Look-ups in named tables: a row name and a column name give one cell, copied from the table.

bak =
cols = fefuroz, dab, kezam
gobiso: [49.3, 40.6, 51.7]
nos: [70.3, 48.6, 34.3]
kevu: [37.1, 38.1, 22.4]
tedom: [43.8, 45.1, 31.6]
kesopeg: [27.7, 33.9, 40.4]
malum: [84.8, 48.1, 54.5]
fotig: [30.4, 37.5, 32.9]
tapozu: [33.3, 37.0, 51.5]
vog: [45.5, 35.5, 46.3]
nuku: [6.7, 28.2, 40.3]

dab of gobiso: 40.6
kezam of kesopeg: 40.4
dab of nuku: 28.2
kezam of fotig: 32.9
fefuroz of nuku: 6.7
fefuroz of kesopeg: 27.7
fefuroz of malum: 84.8
fefuroz of fotig: 30.4
kezam of tapozu: 51.5
fefuroz of gobiso: 49.3
kezam of kevu: 22.4
dab of malum: 48.1

susagu:
columns: tirug, nuda, tizemu, nur, reda, gutog, lota
visebe: [130, 210, 82, 50, 176, 147, 148]
leres: [90, 93, 38, 196, 145, 76, 59]
far: [84, 181, 35, 156, 52, 180, 39]
niv: [70, 78, 16, 181, 189, 55, 39]
lav: [118, 211, 81, 144, 95, 51, 213]
fesu: [64, 174, 26, 83, 173, 90, 152]
rike: [59, 152, 204, 193, 14, 107, 73]

niv, nuda -> 78
niv, lota -> 39
fesu, nur -> 83
leres, nuda -> 93
far, reda -> 52
visebe, nur -> 50
rike, nur -> 193
leres, gutog -> 76
far, lota -> 39
leres, reda -> 145
niv, tirug -> 70
leres, nur -> 196
visebe, tirug -> 130
visebe, nuda -> 210

guk
|  | tosi | mim | zesupo | ril | kabi | sorade | zubi | vuf |
|---|---|---|---|---|---|---|---|---|
| mur | 163 | 129 | 133 | 141 | 154 | 126 | 145 | 133 |
| lati | 165 | 67 | 174 | 94 | 157 | 181 | 230 | 138 |
| nokona | 142 | 147 | 144 | 149 | 143 | 151 | 155 | 135 |
| fov | 137 | 140 | 138 | 152 | 137 | 160 | 134 | 153 |
| ludo | 163 | 149 | 131 | 132 | 167 | 140 | 148 | 139 |
| tusiz | 105 | 43 | 118 | 136 | 119 | 141 | 245 | 141 |
| fas | 176 | 148 | 142 | 122 | 173 | 153 | 139 | 140 |
| pidiror | 143 | 132 | 149 | 125 | 135 | 134 | 150 | 150 |
| befin | 213 | 160 | 148 | 125 | 192 | 150 | 130 | 161 |
| zelagik | 179 | 97 | 93 | 153 | 182 | 94 | 150 | 132 |
| suk | 143 | 138 | 153 | 153 | 169 | 139 | 153 | 159 |
| pemad | 150 | 124 | 156 | 132 | 151 | 149 | 196 | 150 |
| nodenud | 151 | 107 | 105 | 144 | 176 | 105 | 145 | 132 |
| mobug | 157 | 93 | 172 | 127 | 159 | 176 | 183 | 119 |

What is the kabi of nokona in guk? 143
What is the ril of pidiror in guk? 125
What is the kabi of fas in guk? 173
What is the kabi of pemad in guk? 151
What is the mim of ludo in guk? 149
What is the tosi of suk in guk? 143
What is the zubi of nokona in guk? 155
What is the sorade of mur in guk? 126
What is the zesupo of fov in guk? 138
What is the tosi of pidiror in guk? 143
What is the zubi of suk in guk? 153
What is the zesupo of nodenud in guk? 105
What is the kabi of befin in guk? 192

dadudo =
,vatami,ved,vatibod,zezip,lika,sotuze,bibuvur,nikuv
fur,4.24,8.11,9.06,6.40,0.34,9.83,6.01,3.82
vodoti,8.43,5.91,6.99,5.56,8.25,4.76,5.53,6.10
tidu,7.43,7.96,8.14,5.69,5.35,7.51,4.94,5.59
poge,9.70,7.12,8.75,4.85,8.45,7.08,4.88,6.44

poge, lika: 8.45
vodoti, vatami: 8.43
tidu, nikuv: 5.59
poge, vatibod: 8.75
poge, sotuze: 7.08
fur, bibuvur: 6.01
poge, ved: 7.12
tidu, vatibod: 8.14
fur, nikuv: 3.82
poge, zezip: 4.85
vodoti, sotuze: 4.76
Which row has the largest sotuze? fur

fen.tsv
	kul	zetol	gen	kis	pirab
fekavu	96	36	223	64	92
paluf	254	87	161	45	161
riviga	156	43	30	210	161
nalir	221	98	220	73	214
fepilen	81	90	184	0	156

nalir, kis: 73
fepilen, zetol: 90
riviga, kis: 210
fepilen, kis: 0
fepilen, pirab: 156
nalir, pirab: 214
fekavu, pirab: 92
fekavu, kis: 64
paluf, kis: 45
nalir, zetol: 98
Row with the largest kis: riviga

Table ser
           buto   kolut  vorasa     bik  dufadit
besili    47974   31494  -13831  -12132   -22983
bonapu    55985  -17003    6205  -23678    16148
pulidu    -2395  -34343   30843   27691    42123
tapu      42153   18324    4283   54407   -11839
tekoder  -51089    -168   14533  -10244    24635
bivi      42757  -30251   23431   28970    29571
lilima    30763  -34310   26531   30267    35142
mulabe    66201   11916   -4496    2704   -10504
famoki    15197   40288   -4083   47808   -24652
kob       18775    5826   -4693  -54560     5935

What is the kolut of pulidu in ser?
-34343
What is the bik of famoki in ser?
47808
What is the kolut of bonapu in ser?
-17003
What is the kolut of kob in ser?
5826
What is the buto of lilima in ser?
30763
What is the kolut of mulabe in ser?
11916
What is the buto of kob in ser?
18775
What is the kolut of lilima in ser?
-34310
What is the dufadit of tapu in ser?
-11839
What is the dufadit of kob in ser?
5935
What is the dufadit of famoki in ser?
-24652
What is the buto of bonapu in ser?
55985
What is the kolut of besili in ser?
31494
Which row has the largest bik? tapu

